Each named turn below is shown by a few rows before and after it. Which turns, in which order, take the first row of each later pair to the second? The first pair is answered.
Q561 (before -> after):
[ 1.78 -1.03 -2.89  4.32  1.13 -0.63 -2.56 -3.77] -> [ 0.18 -1.76 -1.97  5.33  2.97  1.28 -2.41 -1.97]
[-1.71 -1.47 -0.47 -0.37  2.64  1.25  1.64  2.05] -> [-1.28 -0.99 -1.33 -2.36  1.96 -0.26  2.25  1.41]
[ 2.43 -0.44 -0.57  0.45 -4.75 -0.19 -3.35 -2.18] -> [ 1.67 -1.05  0.71  2.74 -3.51  1.93 -4.11 -1.07]
Q90 (before -> after):
[ 0.19  0.00  0.22 -1.51 -1.16 -2.82 -0.10  1.27] -> [ 0.70 -1.14  0.90 -0.08 -1.90 -1.81 -1.28  1.40]
[-2.20  0.20  2.08  1.72 -0.06  3.82 -0.84 -2.54] -> [-3.06  2.61  0.61 -1.14  1.31  1.60  1.23 -3.27]
[ 1.72  0.48  1.72  2.82 -0.51 -0.61 -1.59  2.77] -> [ 0.08  2.67  1.52  0.42  1.10 -1.78  0.50  3.44]
Q876 (before -> after):
[-1.34 -1.41 -0.69 -1.03  2.38  0.58  1.97 -0.55] -> [-0.29  0.34  1.66 -2.88 -1.19 -0.28  1.20  0.54]
[ 3.16 -0.46 -0.83 -1.38 -3.59 -0.41 -1.39 -1.50] -> [ 2.57  0.13 -1.67  1.71 -0.97  0.18 -1.97 -3.33]
[-0.43 -3.23 -0.15  3.62  2.09  1.41 -0.90  2.34] -> [ 0.42 -3.63  1.27 -0.21 -1.09  0.83 -0.37  4.40]

Each pair is two turns apart.
[ 0.29  0.20  0.58 -0.90  0.19 -0.26  0.72  1.33] -> [ 1.09 -0.82  0.50  0.32 -0.72  0.10 -0.38  0.94]	Q90 then Q90
[ 1.49 -2.42 -1.47 -0.70  0.26 -1.68  0.23  2.23] -> [ 2.34  0.19  0.84  1.20 -1.58 -1.76 -1.76  1.86]	Q876 then Q561
[ 2.01 -0.06 -1.34  2.44 -0.49 -0.64 -1.26  0.24] -> [ 1.14 -2.10 -1.45  1.14  0.27  0.27  0.10  2.19]	Q561 then Q876
[ 1.12 -0.24  0.77 -0.51 -3.22  0.13 -1.10 -0.53] -> [-0.06 -3.04 -1.89  0.36  0.21  0.99  0.46 -0.87]	Q876 then Q876
[-1.85  0.92  0.28 -2.31  0.39 -0.79  1.60  0.13] -> [ 0.50  1.17  0.12  0.67 -1.85 -1.40 -1.25 -2.33]	Q876 then Q90
[-0.32  2.43  0.64  5.55  1.78  1.22 -2.28 -3.78] -> [-3.55  1.83  1.13  3.01  5.04  2.90  1.00  0.07]	Q561 then Q561
[ 0.71  0.07  3.23 -0.65 -3.07  0.55 -1.48  5.86] -> [-1.98  5.98  0.85  1.02  3.03 -1.51  0.32  2.36]	Q876 then Q90
[ 0.03 -4.74  1.40  0.87  1.34  2.86  0.02  5.05] -> [ 4.02 -3.99 -4.02 -0.43 -0.66 -3.22 -0.70 -0.89]	Q90 then Q90
[ 1.70  0.91 -1.16 -3.08  0.53 -2.78  2.32  2.78] -> [ 3.52  2.21  1.41  2.74 -1.45 -1.34 -2.21  1.30]	Q876 then Q90
[ 0.18  2.04 -0.19  4.35  2.74  0.26 -2.34 -3.07] -> [-1.28  3.73 -0.35  2.31  4.12 -0.58 -0.53 -2.57]	Q90 then Q90
[ 0.18  4.61  0.75  0.64 -2.03 -1.30  0.18 -2.07] -> [-1.10 -1.58 -1.99  3.73  2.11  1.97  0.87 -1.54]	Q90 then Q876
[ 1.85 -0.55  0.61 -3.59 -1.48 -1.52  0.64 -0.57] -> [ 2.10 -0.20  1.90  2.02 -0.90  0.47 -2.28 -2.01]	Q90 then Q876
[-0.61  3.26 -1.41  2.63  2.21 -0.29 -0.58 -4.46] -> [-1.15  2.15 -0.44  4.17  2.70  1.52 -0.95 -3.16]	Q561 then Q90
[-1.32  0.13  2.46  2.35 -0.39  4.17 -1.44 -3.60] -> [-0.89 -2.16  2.85 -2.98 -2.89  3.71  0.41 -0.53]	Q876 then Q876
[ 1.85 -2.42  2.32 -2.14 -3.55  0.31  0.75  1.63] -> [ 1.71 -0.60  2.00 -3.47 -3.51 -0.87  1.32  0.70]	Q90 then Q561
[-0.67 -0.72  1.49 -2.37 -1.10  0.85  0.76  2.79] -> [ 1.64  0.07 -0.67 -2.00 -2.61 -1.77 -0.62 -0.84]	Q90 then Q561
[-1.38 -0.73 -1.80 -1.16  1.32  1.56  1.37  0.26] -> [-0.10  1.62 -0.39 -2.48 -1.93 -0.04  0.29  0.05]	Q561 then Q876
[-0.64 -3.10 -0.19 -1.89 -0.30  2.71  0.25 -0.47] -> [-0.36 -1.53 -1.36 -3.20 -0.65  0.75  0.89 -1.75]	Q90 then Q561
[-1.03 -2.89 -1.37  0.65  1.79  2.23 -0.17  0.05] -> [-1.11 -1.04 -2.70 -1.97  2.03  0.09  1.36 -1.19]	Q90 then Q561
[ 0.09 -0.68  2.20 -0.77 -3.19  1.87  0.19 -1.30] -> [ 0.22  0.66  0.78 -2.38 -2.83 -0.14  1.20 -2.30]	Q90 then Q90
[ 0.75 -4.05 -0.37 -2.34 -2.62  0.45  0.85  1.02] -> [ 0.01 -1.10 -1.02  4.22  0.73  1.22 -1.34 -2.81]	Q876 then Q876
[ 0.29 -3.57 -1.88  2.89  1.83  0.14  0.38  0.43] -> [-1.43 -1.58 -2.01 -0.57  2.84 -0.95  2.72  1.42]	Q90 then Q561
[-0.83  1.51  4.59  3.88  2.50  1.01 -0.89  5.14] -> [-1.90  2.44  4.28  1.34  3.13  0.20  0.97  5.74]	Q561 then Q876
[-2.08 -0.87 -1.17  0.12  3.77  1.76  1.60 -0.95] -> [ 0.29 -0.20  0.26 -4.66 -2.18 -0.54  1.27  0.01]	Q876 then Q561
[-1.16 -0.44  0.89 -2.65 -0.21 -0.18  0.25  2.40] -> [ 1.46 -0.48 -0.83 -1.26 -1.97 -2.15 -1.52 -0.67]	Q90 then Q561
[-0.55 -1.85  1.06 -1.79 -0.68 -0.63  0.60  1.30] -> [ 0.46 -2.48  0.59 -1.22 -1.47 -0.85 -0.21  0.52]	Q90 then Q90
[-0.45 -0.52 -1.99 -3.23 -0.59 -2.22  1.81  0.24] -> [ 1.68 -0.46 -1.72  0.00 -2.48 -2.22 -1.17 -2.23]	Q561 then Q561
[ 0.02 -1.93 -0.02  0.29  0.21  3.01 -0.27  0.25] -> [-0.41 -0.54 -1.50 -2.41  0.81  0.79  1.45 -0.45]	Q561 then Q90
[-4.15  0.09  0.94  2.44  2.44  2.80  0.42 -1.66] -> [-3.98  0.01  1.95 -3.50 -0.30  1.37  2.54  1.09]	Q561 then Q876
[-3.11 -1.53  1.76 -1.44 -1.25  4.44  1.68  1.83] -> [-2.12  4.35  0.42 -3.24 -1.99 -0.09  2.00 -1.75]	Q876 then Q90
[-1.37  4.03 -0.24  1.50  1.47  0.12 -0.13 -0.88] -> [-0.82  2.54  0.71  3.19  0.56  1.47 -1.37 -0.38]	Q90 then Q90
[ 1.37 -1.10  3.09  3.28 -2.62  1.74 -1.34  1.41] -> [ 0.40 -4.40  1.21  1.39 -1.02  2.22  0.75  2.64]	Q876 then Q876
[ 1.52 -1.80  0.45 -3.01 -1.64 -2.15  0.10  2.80] -> [ 2.69 -1.80  0.44 -0.94 -2.86 -2.09 -1.65  1.26]	Q561 then Q561
[ 1.23  3.76  0.28  0.20 -1.96 -3.10 -0.78 -1.87] -> [-0.07 -1.80 -2.82 -3.02  0.42 -2.45  2.77  0.23]	Q876 then Q876
[-1.09  2.94  0.04 -1.39  0.19 -0.55  0.89 -1.24] -> [-0.17  2.92  0.22  0.36 -0.55 -0.46 -0.61 -2.30]	Q561 then Q561
[ 1.01  2.87 -0.82  0.82 -0.49 -1.29 -1.30 -2.61] -> [-0.86  2.50  1.49  2.59  0.97  1.67 -1.51 -0.18]	Q561 then Q90
[ 0.04  0.03  1.17 -1.11 -2.94  0.78  0.62  0.90] -> [-0.31  2.43  0.63  1.82 -1.03  0.31 -0.05 -1.49]	Q90 then Q876
[-1.11 -0.11 -1.71  1.28  1.43  0.37 -0.65 -1.29] -> [-0.20  1.22  0.58 -1.22 -2.39 -0.61 -1.19  0.09]	Q876 then Q876
[-2.75 -1.75 -1.57  0.55  3.65  3.12  0.81 -2.18] -> [-2.30 -0.99 -2.65 -2.50  2.94  0.97  1.97 -2.82]	Q561 then Q561
[-0.95 -1.27  0.19  0.38  1.16  2.08 -0.23 -0.76] -> [ 0.09 -1.12 -1.36  0.02  0.66  0.45 -0.40 -2.37]	Q90 then Q90
[-1.01  1.30  1.15 -3.15  1.18 -2.95  2.38  3.45] -> [-0.21  4.78  2.32  0.47  0.55 -3.34 -0.11  0.85]	Q876 then Q561
[ 2.02  1.55  1.04  1.28 -0.69 -0.22 -3.21 -1.79] -> [-0.21  0.60  2.27  1.83  1.85  2.08 -2.32  0.84]	Q561 then Q561
[-0.69  2.20 -0.67  0.56  0.32  0.42 -0.01 -3.66] -> [ 0.19 -2.71 -1.76  0.52 -0.20  1.57  0.16 -2.81]	Q876 then Q90
[-2.28  0.66 -0.91 -6.08  1.90 -0.85  2.95 -1.25] -> [ 2.58  1.02  1.62 -0.23 -4.10 -0.65 -3.69 -4.12]	Q876 then Q90
[-1.74 -1.45  1.13 -0.62  0.08  3.58  0.24  0.23] -> [-1.16  1.82  0.24 -3.09 -0.73  0.49  1.26 -1.23]	Q876 then Q90
[ 2.26  2.43 -2.81  2.72  2.29 -3.89  1.33  0.45] -> [ 2.35 -3.74 -2.10  2.31  1.08 -0.61  1.26  3.97]	Q90 then Q876
[-0.40  4.12  0.97  0.84  0.90 -1.73 -0.54  0.78] -> [ 0.62  2.54  0.88  3.23  0.33 -0.87 -2.19  0.35]	Q90 then Q561
[ 1.00  0.71  2.82  2.18 -0.86 -0.16 -2.28  3.34] -> [-1.15 -0.85  0.52  2.15  3.41  0.47  0.02  3.52]	Q876 then Q561
[-2.46 -0.97  2.31 -1.53  0.58  1.97  2.53  3.32] -> [-2.59  1.70  2.32  2.96  2.28  2.33  0.58  0.67]	Q876 then Q876
[-0.93  0.91 -0.21 -0.75  2.13 -1.71  1.64  2.08] -> [ 0.48  2.37  0.59 -0.95  0.05 -2.72  0.64  1.11]	Q876 then Q561
[-0.57 -1.83 -1.19  2.47  3.37 -2.00 -0.87 -0.41] -> [-1.36 -1.02 -1.08  1.78  4.01 -1.91 -0.11 -0.01]	Q90 then Q90
[ 0.13  1.83 -0.78  3.01 -0.63  1.03 -2.68 -2.71] -> [-2.52  0.97  0.21  2.50  2.07  3.08 -0.94  0.38]	Q561 then Q561
[ 1.01  0.27  1.00 -0.56 -1.35 -1.36  0.18 -0.90] -> [ 0.30  0.02  0.41  1.84  0.77 -0.39 -0.03 -1.70]	Q876 then Q561
[-0.51  1.59 -0.37 -1.39 -0.33 -1.79  1.26  0.19] -> [-0.23  2.28 -0.34  0.82  0.05 -1.58  0.19 -0.87]	Q876 then Q561
[-0.35  0.07  1.08  0.09 -1.48  1.48 -0.08  0.64] -> [-0.82  1.94  0.11  0.06 -0.09  0.13  0.70 -0.87]	Q90 then Q876
[-0.05 -1.02 -1.57 -0.27  1.24 -1.78  1.56  2.35] -> [ 1.47 -2.18 -1.21  1.25 -0.54 -1.37 -0.30  1.60]	Q561 then Q90
[ 1.42  1.30  0.12 -1.66 -0.16 -2.08  0.59  0.26] -> [ 1.85 -0.91  1.05  1.25 -0.84  0.12 -1.41  0.89]	Q90 then Q561
[ 0.97  0.85  1.52 -4.43 -2.10 -2.10  1.63  2.84] -> [ 2.89 -0.84  2.82 -1.32 -4.42 -0.67 -1.32  2.07]	Q561 then Q90
